arr = ((7620, 6747, 2769, 6928, 4940, 3425, 5494), (3205, 3493, 4965, 4500, 3484, 3775, 7043), (6848, 5357, 6650, 5367, 3428, 5828, 8392), (6332, 5131, 4434, 2806, 2294, 4383, 6922), (3409, 7624, 3108, 4734, 7194, 3132, 3957), (4462, 6933, 4451, 7620, 7237, 8131, 4454), (9546, 5863, 6092, 3846, 5606, 5281, 3072), (4660, 7447, 6652, 7915, 3895, 7368, 4604), (3613, 3781, 4961, 5713, 6335, 5364, 5552), (5853, 3491, 4478, 5863, 5557, 3943, 3466), (7941, 5430, 2655, 6758, 5610, 7199, 3584), (4536, 4987, 6736, 8143, 4739, 5144, 8318))
arr[0, 0]: 7620
arr[5, 5]: 8131
arr[-7, -3]: 7237
arr[7, 4]: 3895
arr[8, 1]: 3781
arr[4, -3]: 7194
arr[1, -1]: 7043
arr[-9, -5]: 4434
arr[-10, -2]: 5828
arr[:, 1]: [6747, 3493, 5357, 5131, 7624, 6933, 5863, 7447, 3781, 3491, 5430, 4987]
arr[-6, -2]: 5281
arr[11, -1]: 8318
arr[-1, -2]: 5144
arr[:, -7]: [7620, 3205, 6848, 6332, 3409, 4462, 9546, 4660, 3613, 5853, 7941, 4536]
arr[11, 2]: 6736
arr[-12]: [7620, 6747, 2769, 6928, 4940, 3425, 5494]
arr[-11, 5]: 3775
arr[1, -7]: 3205
arr[-6, -6]: 5863
arr[10, -3]: 5610
arr[1, 2]: 4965
arr[-2, -4]: 6758
arr[3, -4]: 2806
arr[-5, 0]: 4660
arr[-3]: [5853, 3491, 4478, 5863, 5557, 3943, 3466]
arr[-5, -4]: 7915
arr[-12, 4]: 4940
arr[6, -1]: 3072
arr[-5, -1]: 4604
arr[-3, 5]: 3943
arr[4, 1]: 7624
arr[-12, 6]: 5494
arr[-9, 6]: 6922
arr[-12, -4]: 6928
arr[:, -5]: [2769, 4965, 6650, 4434, 3108, 4451, 6092, 6652, 4961, 4478, 2655, 6736]

B =
-5,-3,-38,-5,-37,-2,-38,-23,-34,-5,15,-20,11,14
39,-17,32,-11,36,-11,19,5,1,38,52,-3,11,-12
19,13,-20,30,-27,-6,-10,-12,5,21,24,-10,3,-9
26,-13,20,-6,26,-8,10,1,-3,26,41,-4,5,-7
31,16,-1,29,-18,-8,1,-11,6,29,33,-15,24,-5
-20,7,27,20,23,-7,23,4,19,-20,-26,-1,-20,-12
B[0, 0]: -5
B[2, 10]: 24
B[4, 1]: 16
B[4, 8]: 6
B[1]: [39, -17, 32, -11, 36, -11, 19, 5, 1, 38, 52, -3, 11, -12]
B[:, 3]: [-5, -11, 30, -6, 29, 20]
B[3, 2]: 20
B[:, 4]: [-37, 36, -27, 26, -18, 23]
B[:, 6]: [-38, 19, -10, 10, 1, 23]
B[0, 7]: -23
B[1, 1]: -17
B[2, 12]: 3
B[3, 6]: 10
B[0, 6]: -38
B[5, 7]: 4
B[3, 11]: -4
B[:, 5]: [-2, -11, -6, -8, -8, -7]
B[1, 0]: 39
B[3, 12]: 5
B[:, 7]: [-23, 5, -12, 1, -11, 4]
B[5, 0]: -20
B[:, 9]: [-5, 38, 21, 26, 29, -20]
B[4]: [31, 16, -1, 29, -18, -8, 1, -11, 6, 29, 33, -15, 24, -5]
B[0, 9]: -5
B[4, 12]: 24
B[3, 0]: 26
B[1, 7]: 5
B[5, 9]: -20

x = [-43 -45 -10 -50 -58 -52]
x[0]	-43
x[4]	-58
x[5]	-52
x[2]	-10

M =
-25  -29   15   18   24   12   15  -28
-19   11   14   17   25   13   22   19
-15   12  -19   17   18  -24   14  -22
 30   15   15   19  -27   15   22   23
 27  -31   16  -26  -24   14   10  -19
 -3   -2   -5    9    9   -2    8    4
-19  -20  -24   21  -16  -21  -21   15
 13  -16  -16  -18  -15    9  -14   12
 24  -25   20   20   23  -31  -27   15
-27   33   25   25  -34  -39   27   28
 34   32  -31  -37   30  -46   22  -34
-29   24  -33  -31  -23   22   11  -27
 31   34  -32  -44   35   19  -42   31
-33  -38   31  -47  -31  -38  -39   24
-25   27   40  -41  -29   27   14  -35
 31   35   31   31   32   30  -40   19
Rows and columns are counted from 0.
(0, 0) = -25
(7, 0) = 13
(4, 0) = 27
(13, 6) = -39
(1, 6) = 22
(2, 2) = -19
(6, 0) = -19
(14, 6) = 14
(6, 3) = 21
(0, 4) = 24
(15, 2) = 31
(3, 1) = 15
(2, 6) = 14
(10, 5) = -46
(15, 5) = 30
(1, 4) = 25
(3, 0) = 30
(3, 6) = 22
(14, 5) = 27
(8, 5) = -31
(14, 1) = 27
(7, 2) = -16
(13, 7) = 24
(6, 1) = -20
(6, 2) = -24
(14, 7) = -35
(13, 3) = -47
(9, 7) = 28
(7, 1) = -16
(15, 7) = 19
(13, 2) = 31
(8, 7) = 15
(7, 5) = 9
(9, 0) = -27
(1, 7) = 19
